One turn sends every row of this set to another row. A few are shown first. Where does it send the rows asked after them?
lepe: [-0.19  0.82  0.52  1.45 -0.63  2.04 -2.77 -0.35  0.22  1.46  0.74 -0.76
  2.94 -0.19  0.91  1.98 -0.29 -0.49  1.44  2.66  1.87  3.00 -0.08  2.75
 -0.35 -1.86  0.17 -1.00 -0.38 -0.07]
ges: [-1.13 -2.07  0.52  1.92 -1.36 -3.39 -0.97 -0.29  0.95 -0.38 -0.94  0.04
  1.32 -2.00  0.88  1.49 -1.06 -3.26  2.34 -0.98  0.29  2.92 -1.19  2.13
  0.71 -1.38 -0.02 -1.10 -2.26 -0.59]
gul: [-0.79  1.41  1.00  1.18 -0.22  0.75 -3.69  0.69  1.00  1.89  1.16 -0.26
  2.55 -0.63  0.58  2.11  0.29 -0.59  1.35  2.14  2.15  3.03 -0.26  2.69
 -0.10 -1.79  0.25 -0.23 -0.70 -0.21]
Tuk: [ 0.45  0.90  0.77 -0.21 -1.35  0.35  1.28 -1.56 -0.22  0.15  1.33 -1.11
  1.05 -1.54  1.77  3.40 -0.54  1.63  0.47  1.02  2.13  1.44  0.54  0.17
  1.04 -3.17 -2.71  0.87 -1.14 -0.81]
Bav: [ 0.41 -0.51  3.39 -0.12 -0.10 -1.61 -3.12  1.16  0.76  1.56 -1.74  0.14
  0.58 -0.81  3.33  3.88 -0.82  0.54 -1.13  0.04 -2.41  1.82 -1.02  1.82
  0.54 -0.99  0.02  1.37  1.32 -0.25]
Perop: [-1.49  0.41  0.80  1.52 -0.07 -3.05  1.67 -0.85  0.31 -1.73  0.02  1.75
  2.34 -1.79  1.32  0.07 -1.33  0.25  0.02 -1.33 -2.34  1.12 -2.01  0.40
  1.90 -0.80 -2.31  0.49 -0.23  0.04]
muga: [ 0.57 -1.23  3.34  0.26 -0.32 -1.41 -2.66  0.39  0.24  1.33 -1.89 -0.28
 -0.05 -0.71  2.56  3.94 -1.32 -0.41 -0.79  0.43 -2.14  2.04 -0.98  2.72
 -1.27 -0.19 -0.66  1.50  1.40  0.46]
Nuda: [-1.46 -1.40  0.31  2.21 -1.21 -4.69 -1.93  0.29  0.34  0.69 -0.49  0.62
  2.17 -2.01  0.84  1.89 -0.97 -2.26  1.54 -0.58 -0.42  2.53 -0.90  2.45
  1.02 -2.27 -0.49 -0.83 -2.79 -0.21]
ledub: [-0.63  1.18  0.92  0.48 -0.38  1.45 -2.43  0.27  1.18  1.59  1.04 -0.70
  3.12 -0.48  1.52  2.57 -0.40 -0.03  1.60  2.89  1.83  3.00  0.08  2.49
 -0.02 -2.30  1.33 -0.06 -0.10  0.23]
ludap: [-0.01 -0.02  0.67 -0.78 -1.15  0.53  0.09 -1.76 -1.37 -0.05  2.00 -1.82
  0.42 -1.59  1.33  3.69 -1.34  1.45  0.57  1.57  1.26  0.69 -0.19  0.37
  0.45 -2.29 -2.84  0.58 -0.10  0.19]
lilav: [-0.98  1.44  0.97  1.26 -0.21  2.06 -2.50  0.62  0.77  2.28  0.91 -1.34
  2.50 -0.08  0.61  2.01 -0.67 -0.12  1.72  3.09  1.17  2.02 -0.73  2.20
 -0.08 -0.87  0.22  0.36 -0.57 -0.21]
kag: [-0.92  1.13  1.06  1.05  0.21  1.75 -2.88  0.33  0.48  1.87  1.03 -1.03
  2.66 -0.47  1.48  1.71 -0.56  0.01  0.78  3.38  1.32  3.29 -0.02  1.75
 -0.18 -1.63  0.67 -0.38 -0.05  0.47]
mos: [-1.29 -1.79  0.37  1.90 -1.38 -3.12 -1.11 -0.35  0.79 -0.81 -0.52  0.12
  1.93 -0.88  0.58  1.63 -0.31 -3.48  2.19 -1.08 -0.49  1.87 -0.36  2.52
  0.44 -1.84 -0.16 -0.56 -2.93  0.26]
zemid: [-0.14  0.34  0.44 -0.49 -1.79  0.13  0.18 -1.24 -0.02  0.40  0.74 -2.19
  0.07 -2.07  0.41  3.08 -0.69  1.56  0.39  1.65  1.89  1.33  0.56  0.86
  0.34 -2.56 -3.08  0.83  0.42 -0.59]
zeva: [ 1.14  0.02  2.13  0.49  0.70 -1.89 -3.25  0.31  0.45  2.30 -1.39  0.30
  0.20 -0.29  2.34  4.43 -1.11 -0.20 -0.58  0.04 -1.08  2.76 -0.51  2.89
 -0.91 -0.75 -0.67  2.27  0.93  0.83]
zita: [-0.56 -1.58  2.77 -0.45 -0.09 -1.64 -2.12  1.52  0.91  1.53 -2.37 -0.44
 -0.03 -0.80  2.37  3.46 -0.89  0.10 -1.19 -0.86 -2.04  1.45 -1.27  1.91
 -1.41 -1.04 -0.93  1.77  1.09 -0.28]
buk: [-0.86  1.21  0.67  1.82 -1.34 -1.01 -1.24  2.30  1.90 -0.46 -0.38  0.30
  4.39 -1.33  1.19  3.52 -0.16 -0.35 -1.69 -0.18 -1.40  2.59 -2.00  3.92
 -0.09 -2.21 -2.15  0.88  0.53 -0.19]
tez: [ 0.41 -0.90  2.48 -0.36  0.68 -1.22 -2.82  0.28  1.17  1.95 -2.22 -0.75
  0.26 -0.32  2.34  3.99 -0.91 -1.21 -0.64  0.15 -2.31  1.28 -0.90  2.64
 -0.86 -0.91 -0.55  1.11  0.94  1.18]
Redan: [ 0.02 -0.38  1.47 -0.33  0.97 -0.01  0.37 -1.22 -0.78  1.69 -0.67  0.13
  1.88  0.95  3.94 -0.72 -1.92  0.98  1.05  0.61  0.13  1.71 -1.51  0.52
  0.51  0.95  1.35 -0.30 -0.68  1.87]
bovuv: [ 0.82  0.79  0.00 -0.78  0.00  0.29 -0.71 -2.22 -1.03 -0.60  1.34 -1.66
  0.85 -1.47  1.73  3.28 -0.99  1.50  0.92  1.99  1.40  1.29 -0.33 -0.60
  0.81 -1.32 -2.44  1.77 -0.94  0.21]
Pev: [-0.23  0.43  1.22 -0.80  0.46 -0.56  1.02  0.24 -0.44  2.25 -0.44 -0.25
  1.88  0.47  2.88 -0.74 -2.54  1.59  1.57  1.08 -0.03  1.91 -1.87 -0.34
  1.70  0.51  0.88  0.04 -0.58  1.69]
biri: [-1.83 -1.72  1.62  2.76 -0.80 -3.68 -0.54 -0.85  1.07  0.11 -1.23 -0.26
  1.10 -2.11  1.45  1.73  0.36 -2.86  2.04 -0.13 -0.04  2.08 -0.43  1.79
  1.32 -2.04  0.46  0.07 -1.60 -1.09]
kabe: [-1.04  0.68  1.11  0.71 -0.15 -3.61  1.27 -0.94 -0.60 -1.73  0.69  0.92
  2.09 -2.00  1.38 -0.89 -0.58  0.94  0.22 -0.34 -1.54  1.66 -1.90 -0.20
  1.52 -0.37 -2.69  0.45 -0.32  0.47]
Kare: [-0.75  0.41  0.29  1.19 -0.63 -3.59  1.73  0.51 -0.23 -1.46  0.34  1.05
  2.11 -1.80  0.57 -0.70 -1.31  0.77  0.79 -1.34 -2.55  2.81 -1.48  0.71
  1.22 -1.02 -1.91  0.62  0.08  0.46]
Dogek: [-1.67 -0.49  1.22  2.08 -0.61 -3.98 -0.79 -0.43  1.60 -0.90 -0.58 -0.18
  1.50 -1.63  1.52  1.67 -0.07 -2.38  2.79 -0.18  0.25  2.38 -1.42  2.45
  1.24 -1.36  0.48 -0.52 -2.73 -1.25]
dasu: [-0.88  0.30 -0.19 -0.22 -2.46 -1.05  0.15  0.41 -1.21 -0.55 -1.70 -1.48
  3.19 -0.97  4.06  0.34 -1.43  0.54 -1.32 -0.26 -0.15  2.25 -1.51  1.52
  2.27  0.01 -1.32  0.99 -4.07  2.08]
guke: [-1.01 -0.79  0.23  0.05 -2.25  0.14  0.52  0.96  0.24 -0.87 -2.91 -0.36
  2.98 -1.07  4.03  0.88 -0.65  1.14 -0.62 -1.19  0.81  3.07 -0.79  1.91
  1.09 -0.84  0.24  1.38 -3.91  1.92]
fug: [-1.63 -0.05  0.02 -0.21 -1.77  0.33  0.74 -0.07 -0.02 -0.13 -2.02 -0.12
  3.36 -0.70  4.22  0.95 -0.98  1.25 -0.72 -0.93  1.11  3.50 -1.87  2.49
  1.18 -0.56 -1.28  1.84 -3.57  2.60]
Napu: [ 0.48  0.49  1.56 -0.73  0.82 -0.33 -0.84 -0.91 -0.24  2.10 -0.79  0.09
  1.60  0.23  3.59 -0.44 -1.57  1.37  1.10  0.90  1.03  1.76 -1.84 -0.20
  1.08  0.88  1.36  0.82  0.22  1.89]
zanur: [-1.45  0.67  0.76  1.68  0.44 -3.16  1.43  0.10 -0.39 -1.86  0.44  1.71
  2.36 -1.54  1.39 -0.10 -1.21  0.37 -0.08 -1.45 -2.29  2.59 -1.57  0.83
  1.26 -0.22 -2.59 -0.02 -0.58  0.00]
muto: [-1.51 -1.32  0.93  2.35 -0.69 -2.87 -1.67 -0.40  1.22 -0.09 -0.73 -0.02
  1.19 -1.81  0.09  2.07 -0.07 -2.86  2.73 -0.77  0.04  2.02 -1.50  2.74
  0.51 -1.48  0.64 -0.16 -2.76 -0.15]
kuves: [ 0.96  0.56  0.57 -1.42 -0.83  0.17  0.05 -2.40 -0.51  0.11  0.77 -1.64
  0.57 -1.63  1.00  3.29 -1.31  1.34  1.00  2.04  0.53  0.76  0.49  0.39
  0.83 -2.16 -3.06 -0.10 -0.10  0.53]
Voga: [-1.45 -0.94  0.29 -1.24 -2.75  0.94  0.43  0.79 -1.11  0.04 -2.99 -0.83
  2.83 -0.60  3.62  0.89 -1.28  1.24  0.18 -0.67  1.50  3.18 -0.85  2.25
  1.17 -0.05 -1.12  1.17 -2.76  1.53]
somu: [ 0.93 -0.31  3.59 -0.57  0.52 -0.90 -2.22  0.35  0.71  2.37 -1.84 -0.66
 -0.18 -0.71  2.50  4.03 -0.85 -0.38 -0.74  0.60 -2.11  1.88 -1.63  1.86
  0.23 -0.29 -0.50  1.38  1.09  0.46]
lal: [-1.04  0.72 -0.19  2.26 -1.21 -0.25 -1.85  2.24  0.75 -0.01  0.06 -0.24
  4.05 -1.79  0.73  2.79  0.10 -0.44 -0.48 -1.03 -1.93  3.00 -1.78  3.95
 -0.46 -1.21 -1.91  1.98  1.08 -0.32]
Pem: [-1.14 -0.04 -0.13 -0.68 -2.59  0.50  0.66  0.72 -0.87 -0.61 -1.92 -1.08
  2.09 -0.61  3.53  0.68 -1.90  0.72 -1.08 -1.29  0.84  3.00 -1.26  2.43
  1.39 -0.49 -1.26  0.40 -3.73  2.54]
kiza: [-0.95 -0.50  0.16 -0.27 -2.97  0.10  0.79  0.58 -0.79 -0.11 -1.17 -0.51
  3.39 -1.09  3.34  0.90 -0.64  0.40 -0.87 -1.86  0.16  3.54 -1.05  2.88
  1.54 -0.56 -1.09  1.40 -3.73  2.73]
pime: [-0.34  0.77  0.68  0.22  0.55 -0.69  0.73 -1.42 -1.13  1.70 -0.54  0.04
  1.99 -0.05  3.68 -0.93 -2.53  1.76  1.44  0.61  0.45  1.56 -1.69  0.21
  1.30  0.50  1.19 -0.03 -0.04  1.84]
tud: [-0.42  0.56 -0.15  1.77 -1.02 -0.49 -1.64  2.21  0.66 -0.76 -0.64 -0.41
  3.90 -1.61  1.31  3.17  0.13  0.04 -2.02 -1.01 -1.61  2.85 -1.82  4.11
  0.18 -1.85 -2.38  0.05  1.28  0.14]
veg: [-1.83 -1.67  1.41  1.71 -1.83 -3.55 -0.04 -0.26  0.29 -0.32 -0.86 -0.15
  0.81 -0.69  0.97  0.59 -0.49 -2.76  2.64 -0.93  0.48  1.94 -0.71  1.69
  0.40 -1.39 -0.07 -0.05 -2.40 -1.45]
sef: [-0.91 -0.04  0.68  1.29  0.61 -3.62  1.78 -0.56 -0.15 -2.10  0.60  0.68
  1.46 -1.44  1.10 -0.15 -0.96  0.55 -0.01 -1.06 -2.26  1.36 -1.57  0.68
  1.02 -0.74 -2.15 -0.76 -0.09  0.31]
Lobuz: [-1.13  1.10  0.19  1.61 -1.59 -1.81 -1.68  2.46  0.47 -0.33 -0.18  0.06
  4.57 -1.87  1.64  2.56  0.38  0.17 -1.58 -1.41 -1.12  2.32 -2.55  4.04
  0.20 -1.54 -2.36  0.97  0.30  0.23]
tinik: [-0.57  0.62  1.44 -0.51  0.53 -0.03  0.29 -1.55 -0.45  1.27 -0.68  0.52
  1.56  0.11  3.78 -0.84 -2.02  1.28  1.35  0.55  0.03  1.65 -0.73  0.17
  1.82  0.40  1.89  0.74 -0.26  1.81]
Tenel: [ 1.17  0.47  0.90 -0.96 -1.93 -0.08  0.59 -1.83 -1.10 -0.27  1.44 -1.13
  1.01 -2.11  0.75  2.94 -1.19  2.33  0.83  1.60  0.62  1.04 -0.51 -0.21
  1.03 -2.64 -2.63  0.43 -0.69  0.47]
sadek: [-0.06 -0.26  3.46  0.17  0.14 -0.95 -1.98  0.38  0.12  1.82 -2.93  0.32
  0.28 -0.94  2.99  4.39 -0.79  1.23 -0.90  0.23 -1.86  1.21 -1.12  2.23
 -0.48 -1.67 -0.98  1.76  0.97 -0.08]
kofam: [-0.18 -0.45 -0.16 -1.20 -2.86  0.17  0.88  0.16 -1.14 -0.76 -1.85 -0.50
  3.51 -0.38  3.66  1.11 -1.38  0.61 -0.39 -1.28 -0.04  2.58 -0.45  2.42
  1.65 -0.29 -1.70  0.60 -3.27  2.62]
karun: [ 0.27  0.56  0.66  0.42 -1.74  0.15 -0.28 -2.30 -0.44  0.41  1.80 -0.55
  0.89 -1.67  1.09  2.80 -0.92  2.12  0.15  1.58  1.46  1.11  0.19 -0.15
  1.12 -3.32 -2.61  1.21 -0.03  0.24]
gilet: [-0.30  1.06 -0.04  2.72 -1.06 -0.97 -1.98  2.57  1.22 -0.65  0.10 -0.42
  4.19 -1.25  1.21  3.37 -0.22 -0.44 -1.23 -0.64 -0.99  2.35 -2.24  3.50
 -0.46 -1.67 -1.41  0.74  1.10 -0.37]

zita -> veg
bovuv -> zeva
lepe -> tud
Now find these:
Kare -> Pev
Bav -> Dogek
Perop -> tinik
biri -> guke
kag -> gilet
Pem -> ludap
kofam -> kuves
somu -> muto
Lobuz -> kabe

